500 stands for zero in the data rows.
Here are some points, each followed by its number:
tensor([515, 803, 492, 485, 516, 691, 446, 538, 331, 758, 471, 506, 522, 482, 697, 692, 720, 611, 455, 506, 460, 763,
        414, 465, 393, 542, 500, 494, 437, 398, 501, 706]) 0
tensor([805, 508, 477, 458, 464, 453, 474, 560, 534, 481, 447, 720, 619, 616, 621, 498, 497, 544, 493, 476, 380, 504,
        408, 457, 480, 616, 540, 606, 431, 457, 487, 500]) 1
tensor([389, 540, 447, 448, 490, 910, 783, 572, 569, 605, 495, 361, 444, 436, 438, 510, 496, 588, 520, 847, 382, 404,
        524, 508, 317, 326, 458, 473, 451, 426, 457, 797]) 2
tensor([628, 516, 413, 439, 537, 459, 482, 504, 435, 560, 465, 475, 534, 472, 600, 526, 440, 533, 446, 461, 407, 484,
        465, 615, 464, 805, 417, 457, 334, 523, 492, 552]) 3
tensor([429, 261, 608, 515, 423, 353, 390, 501, 495, 575, 503, 375, 410, 600, 448, 392, 452, 258, 425, 481, 542, 401,
        610, 470, 684, 392, 467, 353, 631, 611, 471, 351]) 4
tensor([545, 453, 410, 489, 450, 508, 503, 444, 547, 426, 433, 999, 389, 937, 490, 558, 509, 489, 507, 474, 473, 508,
        440, 419, 393, 551, 577, 768, 510, 528, 374, 415]) 5
tensor([275, 566, 557, 511, 538, 378, 508, 475, 705, 531, 582, 309, 450, 511, 418, 445, 443, 255, 463, 412, 708, 391,
        430, 441, 482, 373, 482, 493, 586, 983, 483, 382]) 6
tensor([429, 501, 485, 507, 477, 725, 560, 527, 476, 475, 491, 473, 485, 496, 493, 490, 773, 511, 520, 724, 457, 609,
        496, 495, 474, 501, 494, 446, 446, 506, 489, 501]) 7
tensor([195, 106, 502, 544, 347, 521, 295, 509, 468, 472, 509, 477, 366, 339, 258, 429, 291, 435, 355, 345, 499, 364,
        538, 498, 477, 575, 405, 361, 472, 497, 366, 435]) 8
tensor([507, 456, 635, 503, 473, 558, 343, 457, 703, 477, 502, 418, 435, 390, 234, 323, 446, 304, 351, 384, 714, 463,
        658, 397, 999, 396, 352, 465, 714, 567, 514, 285]) 9
tensor([475, 479, 462, 500, 456, 389, 475, 479, 542, 450, 489, 720, 501, 285, 494, 516, 511, 518, 723, 489, 514, 517,
        528, 427, 492, 476, 753, 596, 511, 516, 505, 410]) 10
tensor([618, 498, 376, 469, 509, 447, 471, 516, 585, 562, 484, 500, 500, 465, 534, 584, 561, 583, 477, 429, 349, 504,
        343, 502, 326, 765, 504, 490, 438, 403, 515, 524]) 11
tensor([510, 523, 496, 490, 487, 799, 612, 506, 450, 495, 476, 518, 518, 596, 526, 595, 736, 558, 484, 472, 491, 634,
        477, 523, 473, 460, 509, 478, 482, 491, 530, 513]) 12
tensor([435, 239, 574, 506, 428, 383, 289, 335, 710, 427, 502, 430, 469, 457, 334, 422, 387, 553, 523, 448, 568, 413,
        610, 341, 933, 438, 506, 393, 699, 687, 458, 316]) 13
tensor([482, 835, 551, 453, 512, 591, 586, 564, 437, 717, 496, 442, 396, 402, 496, 678, 555, 421, 367, 536, 487, 650,
        402, 474, 536, 626, 385, 413, 372, 500, 504, 620]) 14
tensor([765, 562, 438, 469, 512, 491, 527, 470, 433, 542, 483, 521, 525, 492, 811, 670, 499, 612, 473, 456, 424, 464,
        365, 508, 464, 669, 488, 517, 363, 425, 474, 518]) 15
tensor([482, 517, 488, 469, 489, 570, 709, 509, 513, 523, 481, 495, 423, 484, 499, 534, 434, 537, 497, 867, 456, 564,
        398, 470, 449, 414, 511, 472, 429, 491, 501, 599]) 16
tensor([467, 422, 582, 508, 357, 400, 489, 475, 536, 440, 500, 467, 460, 405, 483, 316, 319, 266, 479, 416, 573, 512,
        298, 388, 951, 324, 500, 293, 999, 667, 477, 329]) 17
tensor([858, 491, 484, 465, 520, 496, 501, 463, 512, 503, 500, 546, 606, 725, 737, 707, 529, 551, 509, 487, 425, 568,
        478, 500, 483, 710, 519, 551, 402, 474, 480, 480]) 18
tensor([501, 507, 486, 491, 559, 531, 454, 667, 454, 794, 467, 498, 491, 467, 510, 633, 521, 712, 430, 492, 438, 512,
        497, 601, 470, 604, 527, 443, 451, 400, 776, 524]) 19
tensor([497, 518, 500, 511, 729, 543, 541, 999, 484, 475, 498, 412, 433, 281, 432, 470, 478, 519, 489, 506, 432, 501,
        446, 589, 411, 418, 484, 443, 397, 427, 548, 526]) 20
tensor([448, 529, 472, 483, 446, 487, 528, 574, 398, 517, 488, 386, 442, 387, 496, 492, 462, 548, 479, 468, 443, 484,
        435, 486, 457, 489, 448, 466, 453, 477, 508, 509]) 21
tensor([662, 710, 373, 505, 510, 585, 622, 531, 421, 625, 463, 529, 506, 515, 737, 999, 578, 642, 498, 548, 463, 466,
        435, 503, 541, 464, 498, 505, 456, 420, 499, 640]) 22
tensor([477, 486, 448, 514, 449, 550, 513, 480, 318, 430, 472, 412, 475, 265, 365, 400, 455, 538, 256, 495, 511, 412,
        357, 474, 483, 272, 300, 273, 386, 352, 345, 461]) 23
Which point above is nearest to each new point by angle, seen from the average point of the numbered points? Its number follows each.
tensor([487, 445, 519, 495, 978, 460, 422, 564, 465, 469, 498, 613, 438, 440, 245, 420, 361, 456, 353, 457, 372, 454,
        477, 546, 460, 497, 448, 397, 464, 489, 595, 460]) 20
tensor([568, 714, 482, 504, 507, 485, 558, 509, 495, 463, 498, 525, 515, 531, 614, 822, 585, 805, 491, 601, 465, 644,
        418, 511, 438, 630, 511, 528, 424, 544, 497, 513]) 22
tensor([431, 427, 518, 516, 411, 366, 434, 545, 616, 328, 512, 410, 407, 438, 503, 502, 549, 455, 468, 451, 999, 431,
        627, 453, 671, 398, 489, 428, 681, 998, 504, 413]) 6
tensor([415, 519, 482, 496, 494, 497, 498, 468, 418, 475, 464, 719, 614, 759, 463, 408, 534, 544, 516, 497, 382, 581,
        482, 474, 437, 583, 561, 658, 502, 484, 463, 490]) 5
tensor([500, 531, 487, 478, 471, 480, 510, 469, 511, 488, 489, 494, 521, 467, 500, 512, 485, 583, 492, 478, 445, 486,
        466, 536, 484, 574, 516, 516, 507, 468, 829, 497]) 19
tensor([677, 494, 527, 501, 531, 738, 712, 507, 495, 705, 467, 502, 499, 497, 674, 549, 532, 498, 487, 630, 531, 576,
        348, 607, 472, 688, 478, 476, 517, 427, 512, 721]) 0
tensor([725, 492, 441, 457, 510, 729, 747, 575, 349, 911, 496, 501, 516, 524, 606, 544, 575, 708, 462, 512, 397, 631,
        419, 614, 364, 560, 481, 503, 458, 378, 488, 721]) 0
tensor([604, 600, 443, 534, 516, 521, 522, 486, 443, 412, 519, 468, 597, 636, 473, 724, 517, 551, 515, 493, 368, 520,
        364, 513, 435, 583, 517, 585, 432, 393, 480, 537]) 18
tensor([458, 766, 431, 491, 577, 657, 609, 579, 408, 748, 491, 536, 520, 532, 558, 654, 498, 645, 494, 552, 400, 516,
        426, 581, 378, 574, 527, 536, 457, 361, 529, 533]) 0
tensor([477, 553, 476, 499, 711, 518, 568, 490, 387, 671, 481, 449, 542, 414, 480, 511, 487, 667, 379, 490, 354, 495,
        401, 588, 437, 553, 454, 371, 500, 443, 752, 553]) 19
tensor([535, 496, 498, 486, 629, 669, 497, 579, 451, 540, 496, 544, 479, 469, 548, 574, 611, 848, 411, 550, 459, 794,
        440, 741, 415, 543, 441, 446, 417, 413, 570, 749]) 0
tensor([400, 391, 561, 626, 393, 357, 434, 525, 512, 428, 631, 300, 390, 301, 307, 429, 435, 348, 459, 397, 469, 486,
        587, 367, 502, 609, 370, 519, 511, 487, 342, 513]) 8
tensor([476, 452, 503, 526, 692, 514, 612, 507, 400, 377, 492, 461, 471, 410, 493, 510, 483, 500, 458, 496, 388, 506,
        416, 550, 404, 503, 530, 502, 423, 387, 620, 518]) 20
tensor([591, 476, 450, 480, 493, 374, 411, 480, 483, 432, 474, 859, 723, 671, 581, 509, 508, 413, 797, 436, 541, 458,
        466, 483, 428, 500, 631, 974, 499, 480, 439, 502]) 5
tensor([478, 753, 436, 480, 511, 699, 651, 473, 403, 599, 491, 467, 504, 488, 609, 609, 658, 743, 489, 575, 486, 546,
        498, 661, 456, 519, 429, 445, 461, 439, 488, 567]) 0
tensor([504, 593, 461, 469, 503, 575, 643, 504, 502, 564, 454, 446, 566, 615, 516, 536, 546, 542, 510, 535, 367, 462,
        499, 522, 502, 553, 521, 557, 477, 455, 463, 533]) 2
tensor([489, 399, 470, 472, 452, 397, 362, 425, 535, 480, 492, 522, 576, 588, 500, 487, 494, 465, 773, 473, 499, 415,
        505, 448, 481, 494, 594, 778, 519, 464, 474, 477]) 10
tensor([367, 473, 492, 463, 493, 363, 385, 470, 544, 416, 509, 520, 461, 545, 494, 339, 473, 370, 671, 423, 534, 384,
        539, 398, 510, 429, 878, 442, 689, 493, 495, 342]) 10
tensor([507, 385, 467, 452, 462, 391, 455, 407, 509, 289, 467, 764, 668, 626, 567, 497, 505, 526, 543, 486, 483, 503,
        501, 486, 457, 499, 617, 737, 507, 485, 481, 391]) 5
tensor([521, 517, 466, 521, 655, 439, 500, 675, 477, 484, 491, 323, 346, 424, 381, 447, 469, 544, 419, 474, 389, 512,
        494, 636, 449, 445, 487, 493, 501, 400, 666, 489]) 20
